Small tables with named rows and columns. After each table, cells are looked up by row and column.

zit =
          tosut  gololap  zusosez     kol  tirama     mov   kifiz  favozam     nas  feteko
nena       -603    25931   -32471   -5163   45695  -36067  -14911   -57455   22800   13826
sek       24585    39047   -35722  -14883   20666   16871  -16279   -29653   -8596   32403
fem       82236    -8406    12365   75837   66650   72116  -55405    26047   33812   -9642
dod      -37721    27054    32970  -31129  -47122   -8242   75109    24587  -19019   38573
fot      -11211   -60846    85588   64917    3581  -14144   43735    86861   64347  -59085
pazubet  -38104    40807   -17917  -38676    2775  -51515   32589   -52090   -1679   37903

kifiz of fot = 43735
tosut of pazubet = -38104
kol of pazubet = -38676
tirama of fot = 3581
favozam of dod = 24587
kifiz of dod = 75109
kifiz of nena = -14911
favozam of sek = -29653
zusosez of dod = 32970
tosut of fot = -11211
mov of dod = -8242
nas of pazubet = -1679
kol of sek = -14883

nel:
         vun  zaro  loz  kegoke  gegapil  reneka  dareko  sas
vasaf    268   579  479     683      613     265     491  830
rovom    630   586  440     650      605     463     774  794
vobibu   579   520  550     572      568     414     610  850
navap    648   145  573     293      330     655     218   84
dakudas  695   234  509     267      383     642     268  151
gep      788   294  576     343      241     757     557  174

vasaf, gegapil: 613
vasaf, reneka: 265
navap, sas: 84
rovom, loz: 440
vobibu, sas: 850
rovom, kegoke: 650
vasaf, dareko: 491
dakudas, zaro: 234
rovom, zaro: 586
rovom, dareko: 774
vobibu, reneka: 414
navap, gegapil: 330
dakudas, reneka: 642
Which row has the largest reneka? gep

fikufa =
	nufofu	suk	gok	fiz	solub	deziv	sez	zizap
fad	66.4	28.3	49.5	23.7	11.1	31.7	92.0	32.2
mak	47.3	53.5	55.8	64.5	74.8	57.8	30.3	57.1
ravupo	28.5	66.8	44.2	54.3	62.3	55.7	33.4	54.8
setetin	65.0	35.3	54.0	47.4	45.6	45.9	59.0	46.2

zizap of ravupo: 54.8
gok of fad: 49.5
nufofu of mak: 47.3
sez of setetin: 59.0
solub of setetin: 45.6
sez of mak: 30.3
gok of mak: 55.8
solub of mak: 74.8
sez of fad: 92.0
fiz of mak: 64.5
suk of fad: 28.3
nufofu of fad: 66.4
solub of fad: 11.1
zizap of fad: 32.2
suk of mak: 53.5
zizap of mak: 57.1
Which row has the largest fiz? mak

sagu
columns: rika, dutiliv
bato: [7.017, -2.937]
sir: [-7.959, 1.902]
pive: [4.425, -5.367]
lem: [-6.534, 5.916]
nozege: [5.412, 8.406]
nev: [4.642, 2.208]
vokamob: [1.942, 4.253]
mudos: [-4.339, -7.080]
nevumep: [5.487, 3.102]
vubuv: [-4.313, -7.103]

dutiliv of nevumep is 3.102
rika of nev is 4.642
dutiliv of lem is 5.916
dutiliv of sir is 1.902
rika of nevumep is 5.487
rika of vubuv is -4.313
rika of nozege is 5.412
rika of mudos is -4.339
dutiliv of vokamob is 4.253

fuz:
|  | padup | kesa | nuli | libudo | beg | zer | panadul | bis | dupoded | laribud |
|---|---|---|---|---|---|---|---|---|---|---|
| fanol | 144 | 80 | 147 | 167 | 103 | 123 | 137 | 102 | 134 | 85 |
| lof | 104 | 173 | 151 | 80 | 78 | 140 | 127 | 95 | 163 | 134 |
| nuv | 92 | 110 | 144 | 109 | 163 | 155 | 145 | 106 | 176 | 40 |
| kag | 163 | 143 | 106 | 169 | 117 | 115 | 115 | 227 | 103 | 188 |
| likil | 185 | 134 | 150 | 103 | 137 | 177 | 134 | 163 | 137 | 117 |
| pofofuv | 138 | 123 | 120 | 115 | 112 | 80 | 57 | 116 | 135 | 169 |

kag, zer => 115
kag, bis => 227
lof, beg => 78
likil, beg => 137
fanol, libudo => 167
pofofuv, libudo => 115
likil, nuli => 150
pofofuv, laribud => 169
lof, zer => 140
kag, libudo => 169

Table lanum
|  | lezino | netavu | gasak | puvu | bilo | zolafe | fabitag | puse | nub | mopeti |
|---|---|---|---|---|---|---|---|---|---|---|
| gigefir | -0.20 | -0.49 | 0.14 | -0.23 | 0.33 | 0.01 | -0.07 | -0.24 | -0.01 | 0.09 |
| nalalam | -0.07 | -0.36 | 0.15 | -0.21 | 0.15 | 0.05 | -0.10 | -0.19 | -0.17 | 0.21 |
| feripob | -0.20 | 0.08 | -0.01 | -0.14 | -0.24 | 0.35 | 0.14 | -0.13 | -0.21 | -0.17 |
| pafu | -0.12 | -0.45 | 0.58 | -0.38 | -0.62 | 0.02 | -0.11 | -0.40 | 0.02 | -0.67 |
| sef | -0.31 | 0.01 | -0.12 | 0.00 | -0.25 | 0.05 | -0.08 | -0.08 | -0.34 | -0.04 |
| pum | -0.07 | -0.13 | -0.03 | -0.13 | -0.09 | -0.08 | -0.08 | -0.07 | -0.18 | -0.15 |
| duzov | 0.14 | 0.01 | 0.41 | 0.42 | -0.16 | 0.10 | -0.13 | 0.28 | 0.04 | -0.20 |
| gumuz | -0.09 | 0.06 | 0.03 | -0.33 | -0.30 | 0.53 | 0.17 | -0.13 | -0.27 | -0.17 |
| lar | 0.20 | -0.52 | 0.04 | 0.00 | 0.00 | 0.07 | -0.27 | -0.67 | -0.12 | -0.27 |
| gasa | 0.07 | -0.36 | 0.14 | 0.18 | 0.08 | 0.08 | -0.16 | -0.51 | -0.38 | -0.08 |
| zaz | -0.04 | -0.11 | -0.12 | -0.10 | -0.12 | -0.11 | -0.08 | -0.09 | -0.10 | -0.09 |
| nokara | -0.19 | 0.01 | -0.14 | -0.31 | -0.22 | 0.36 | 0.06 | -0.12 | -0.30 | -0.34 |
| purofu | -0.19 | -0.04 | -0.17 | -0.09 | -0.16 | 0.02 | -0.07 | -0.10 | -0.27 | -0.17 |

gigefir, fabitag -> -0.07
zaz, bilo -> -0.12
pafu, mopeti -> -0.67
nokara, mopeti -> -0.34
zaz, gasak -> -0.12
lar, puse -> -0.67
pum, gasak -> -0.03
duzov, gasak -> 0.41
duzov, fabitag -> -0.13
zaz, nub -> -0.10
gasa, nub -> -0.38
nalalam, nub -> -0.17
gigefir, nub -> -0.01
gumuz, mopeti -> -0.17
purofu, gasak -> -0.17
pum, puse -> -0.07
zaz, netavu -> -0.11

